Each row has a name. Each question is about the rows just above it. Places in a row count from 0.

Y: [  4 -11 -39  11 -20 -31 -33   8 -26  13  38   3   7  14  35  12]
W: [ 17 -11 -39  11 -20 -31 -33   8 -26  13  38   3   7  14  35  12]
L: [ 22 -20 -25  23 -76 -22 -44  -3 -92  32  -7  -8  12  38  -6  13]
V: [  4 -11 -39  11 -20 -31 -33   8 -26  13  38   3   7  14  35   7]
J: [ 14  17 -16  -5 -12 -14 -16   8  -5  -5   8   6  10  -7   8   3]
A: [ 46  -1  51   8 -21   2  -7 -44 -35  16 -32 -37 -23  22 -27 -20]
Z: [ 22 -20 -25  23 -76 -22 -44  -3  -5 -19  43   6   6 -24  40 -17]
Changed W: [ 17 -12 -39  11 -20 -31 -33   8 -26  13  38   3   7  14  35  12]. Place and old value:
1, [-11]
Changed A: [ 46  -1  51   8 -21   2  -7 -44 -34  16 -32 -37 -23  22 -27 -20]. Place and old value:
8, [-35]
Changed W: [ 17 -10 -39  11 -20 -31 -33   8 -26  13  38   3   7  14  35  12]. Place and old value:
1, [-11]

D: [ 13  17 -15  20   5 -40 -35 -20 -12 -12  32  -3 -29 -14 -46   8 -30  -1
  32   9 -10  31  24  33 -21 -21 -30  -6  13  50  29 -48  41  22]
H: [-54  28  22  41  59 -11 -19  -4  21  15 -18 -15 -25   8  11  55 -14  53
 -12  39  -4  33  30  16   0  13  35  17 -54  -5  27  15  -9   2]
C: [ -6  31  43  44  -4 -50 -39  -6  21  17  62  18  39   4 -36  50 -40 -51
   2 -24  21  15   4  33   8  46 -12 -46  23  41  -4   7  12   7]
S: [-39  18  22 -28 -25  -1 -19  24 -38 -13  46 -19  10 -16  39 -22 -17 -39
  16 -72  28 -14   7 -24  45  17  16  -3  26  12  63  -3 -60 -45]
M: [  7   3  -6 -53 -40  -3   7  11 -48   2  42   2  11 -21  33 -40   9 -44
   8 -49 -11  11 -34 -30   1 -15 -25  13  31  19   4 -11 -12  -1]
Changed D: [ 13  17 -15  20   5 -40 -35 -20 -12 -12  32  -3 -29 -14 -46   8 -29  -1
  32   9 -10  31  24  33 -21 -21 -30  -6  13  50  29 -48  41  22]. Place and old value:
16, [-30]
One entry of D was changed: [ 13  17 -15  20   5 -40 -35 -20 -12 -12  32  -3 -29 -14 -46   8 -30  -1
  32   9 -10  31  23  33 -21 -21 -30  -6  13  50  29 -48  41  22]. Where, and from what?
22, [24]

K: [-16 -25  28 -13  30 -31  19 -28  18  35  49 -17  -6 -29  29 -21  65  11
  48  49  35  22   0 -53   4  42 -48  -4  42  21   0   8   3   4 -20  19
  14 -27  -8 -17  14  17]
P: [  2  38 -31   0  -4  20 -17  16  -2 -16 -10  22  34   8 -32  11 -45   5
 -23 -37  -9  10 -11  41  19 -34  25 -13 -16  -1 -15  23   4  27   8  10
 -16  14  34  34  -8 -30]
G: [-51  48  17 -75  -3   7 -22 -42 -45  -5  33  54  -4 -65 -37 -77   3 -68
  59 -41  53   0  11  13 -39  27 -57  16  52 -31 -69   0 -56  19  11 -14
 -73   3  48   5 -34   2]
R: [-70  16 -11 -49   8  -5   3 -55  13  14  62  29  26 -30 -40 -21  48  12
   7 -13  -5  68   0 -68  41  -3 -59 -71  34  64 -15  21 -18  15 -23  66
 -34 -20   4 -12  56 -62]
X: [ -8  50 -66 -24  47 -38 -53  15  18 -20  35   2  68  -8 -48  13 -14  17
  -7 -25  -3  33 -61   4  59 -58 -20 -49  20  31 -52  63  25  60 -39  50
 -15 -48  56  64 -18 -59]
Where does [-16 -25  28 -13  30 -31  19 -28  18  35  49 -17  -6 -29  29 -21  65  11
  48  49  35  22   0 -53   4  42 -49  -4  42  21   0   8   3   4 -20  19
  14 -27  -8 -17  14  17] differ from K, and what was there?
26, [-48]
One entry of G was changed: [-51  48  17 -75  -3   7 -22 -42 -44  -5  33  54  -4 -65 -37 -77   3 -68
  59 -41  53   0  11  13 -39  27 -57  16  52 -31 -69   0 -56  19  11 -14
 -73   3  48   5 -34   2]. Where, and from what?
8, [-45]
Where does [ -8  50 -66 -24  47 -38 -53  15  18 -21  35   2  68  -8 -48  13 -14  17
  -7 -25  -3  33 -61   4  59 -58 -20 -49  20  31 -52  63  25  60 -39  50
 -15 -48  56  64 -18 -59] differ from X, and what was there?
9, [-20]
One entry of X was changed: [ -8  50 -66 -24  47 -38 -53  15  18 -20  35   2  68  -8 -48  13 -14  17
  -7 -25  -3  33 -61   4  59 -58 -20 -49  20  31 -52  63  25  60 -39  50
 -14 -48  56  64 -18 -59]. Where, and from what?
36, [-15]
Where does [-70  16 -11 -49   8  -5   3 -55  13  14  62  29  26 -30 -40 -21  48  12
   7 -13  -4  68   0 -68  41  -3 -59 -71  34  64 -15  21 -18  15 -23  66
 -34 -20   4 -12  56 -62] differ from R, and what was there?
20, [-5]

T: [ -5   6   1   7 -48  30  28  27  15 -15  12   1   9  -7 -24   5 -70]
N: [ -1   7   6   8 -55  37  23  11   8  -1  10   2   8 -11  -4   0 -71]
F: [ -2  -2  -6  33 -17 -11  20  57 -18 -86   7   9  11 -12 -94  37 -62]
Changed F: [ -2  -2  -6  33 -17 -11  20  57 -18 -86   7  10  11 -12 -94  37 -62]. Place and old value:
11, [9]
One entry of F was changed: [ -2  -2  -6  33 -17 -10  20  57 -18 -86   7   9  11 -12 -94  37 -62]. Where, and from what?
5, [-11]
One entry of F was changed: [ -2  -2  -6  33 -18 -11  20  57 -18 -86   7   9  11 -12 -94  37 -62]. Where, and from what?
4, [-17]
Changed T: [ -5   7   1   7 -48  30  28  27  15 -15  12   1   9  -7 -24   5 -70]. Place and old value:
1, [6]

Selif: [ 0  7 89 20]
feti: [ 8  7 21 20]
zudeb: [ 3  0 47  7]
geza: [ 0  0 16 20]
bebi: [ 0  0 13 12]
Suku: [ 3  7 30 10]
One entry of Suku was changed: [ 3  7 29 10]. Where, and from what?
2, [30]
One entry of Selif was changed: [ 0  7 90 20]. Where, and from what?
2, [89]
Where does [ 0  0 12 12] differ from bebi, and what was there?
2, [13]

U: [ 36 -54  49  59 -20 -85  27 -28  62  50 -24 -10 -36]
B: [ 36 -54  49  59 -20 -85  27 -28  62  50 -24 -10  71]
Q: [ 36 -54  49  59 -20 -85 -71 -28  62  50 -24 -10  71]
One entry of Q was changed: [ 36 -54  49  59 -20 -85 -71 -28  62  49 -24 -10  71]. Where, and from what?
9, [50]
Where does [ 35 -54  49  59 -20 -85 -71 -28  62  50 -24 -10  71] differ from Q, and what was there?
0, [36]
Where does [ 36 -54  49  59 -20 -85  27 -28  62  50 -24 -11 -36] differ from U, and what was there?
11, [-10]

fasen: [ 8 35 51  6  7  4  1 16]
vovor: [-23  23  60   8   2   8   0  17]
Pob: [-7 23 72  2  5  2  1 15]
Muv: [-8 38 43  9  7  4  1 16]
rozig: [-6 38 44  9  7  5  1 16]
laz: [-6 46 27 17  8  5  1 13]
Where does [-7 23 72  1  5  2  1 15] differ from Pob, and what was there?
3, [2]
One entry of rozig was changed: [-6 39 44  9  7  5  1 16]. Where, and from what?
1, [38]
Changed laz: [-6 46 27 17  8  4  1 13]. Place and old value:
5, [5]
Where does [-7 23 72  2  6  2  1 15] differ from Pob, and what was there?
4, [5]
Where does [-7 23 72  2  5  3  1 15] differ from Pob, and what was there?
5, [2]
One entry of Muv was changed: [-7 38 43  9  7  4  1 16]. Where, and from what?
0, [-8]
One entry of laz was changed: [-6 46 27 16  8  5  1 13]. Where, and from what?
3, [17]

Sul: [  7 -16  22  -9  19   2 -46  -8 -16  50]
tole: [-45  17  -9  -3  11  -6  18  -1 -14 -43]
zudol: [ 37 -56  49 -88  56  31 -38 -88 -66  61]
vafo: [  0 -11  22 -11 -12  -7   0  -4   6  14]
Changed vafo: [  0 -11  22 -11 -12  -7   0  -4   7  14]. Place and old value:
8, [6]
Where does [  0 -11  22 -11 -12  -7   1  -4   6  14] differ from vafo, and what was there?
6, [0]
Changed zudol: [ 37 -56  49 -88  56  31 -39 -88 -66  61]. Place and old value:
6, [-38]

Bopur: [ -4   7 -21  31   0  -5  -4  24  -4  17]
Guk: [-10  41 -53  38  16 -18 -16  36  21  19]
Gorun: [ -2 -18  -3 -24  -8  25  15  -5 -33 -24]
gula: [  4  -7 -24 -11  -8  20   4   2 -15  -4]
nilod: [  5 -13  42 -25  15   3  -2 -32  -3   5]
depa: [ 32 -66  48 -39  -7  41   0 -65 -51 -23]
Nata: [  5 -13  42 -25  15   3  -2 -32  -3 -16]
Kozez: [ 10 -19  51 -21   2  -6  -6 -40   5  -7]
Where does [  4  -7 -24 -11  -9  20   4   2 -15  -4] differ from gula, and what was there?
4, [-8]
Where does [ 32 -67  48 -39  -7  41   0 -65 -51 -23] differ from depa, and what was there?
1, [-66]
Where does [ 10 -19  51 -21   2  -6  -6 -41   5  -7] differ from Kozez, and what was there?
7, [-40]
Changed Guk: [-10  41 -53  38  16 -18 -15  36  21  19]. Place and old value:
6, [-16]
Where does [-10  41 -53  38  16 -18 -16  36  20  19] differ from Guk, and what was there?
8, [21]
Where does [  5 -13  43 -25  15   3  -2 -32  -3 -16] differ from Nata, and what was there?
2, [42]

popu: [  9  65  76  30  74   6 -33  47  16  80   4  -9  53   0 -19  60 -25  10
  44  50   2 -14  51  52  33  84  43 -14  15  90 -12]
dab: [-25 -44 -67 -54 -52 -17  27 -21   8 -79  -2   1 -81   0  25 -52  20 -44
 -73 -53  13  -7 -54 -59 -39 -72 -56  17 -18 -70  15]
Mevet: [ 21  19  51  35  22   1 -18  16 -14  62 -12  -1  63  -3 -19  20 -25  33
  59  47 -14   4  34  44  25  49  43 -23  17  43 -15]
rege: [-28 -36 -63 -62 -31 -22  16 -18   2 -71 -12 -12 -73 -10  26 -44  21 -44
 -77 -53  -3   0 -55 -50 -51 -68 -67  17 -21 -56  15]
bes: [ 24  23  28  29  10  14  32  26 -16  15  26  -6  18   9  32  26  23  24
  19  29  12  21  33  29  20  20  27  21   7  26  25]
Changed Mevet: [ 21  19  51  35  22   1 -18  16 -13  62 -12  -1  63  -3 -19  20 -25  33
  59  47 -14   4  34  44  25  49  43 -23  17  43 -15]. Place and old value:
8, [-14]
Changed rege: [-28 -36 -63 -62 -31 -22  16 -18   2 -71 -12 -12 -73 -10  26 -44  21 -43
 -77 -53  -3   0 -55 -50 -51 -68 -67  17 -21 -56  15]. Place and old value:
17, [-44]
Changed bes: [ 24  23  28  29  10  14  32  26 -16  15  26  -6  18   9  32  26  23  23
  19  29  12  21  33  29  20  20  27  21   7  26  25]. Place and old value:
17, [24]
Changed rege: [-28 -36 -63 -62 -31 -22  16 -18   2 -71 -12 -12 -73 -10  26 -44  20 -44
 -77 -53  -3   0 -55 -50 -51 -68 -67  17 -21 -56  15]. Place and old value:
16, [21]
Changed bes: [ 24  23  28  29  10  15  32  26 -16  15  26  -6  18   9  32  26  23  24
  19  29  12  21  33  29  20  20  27  21   7  26  25]. Place and old value:
5, [14]

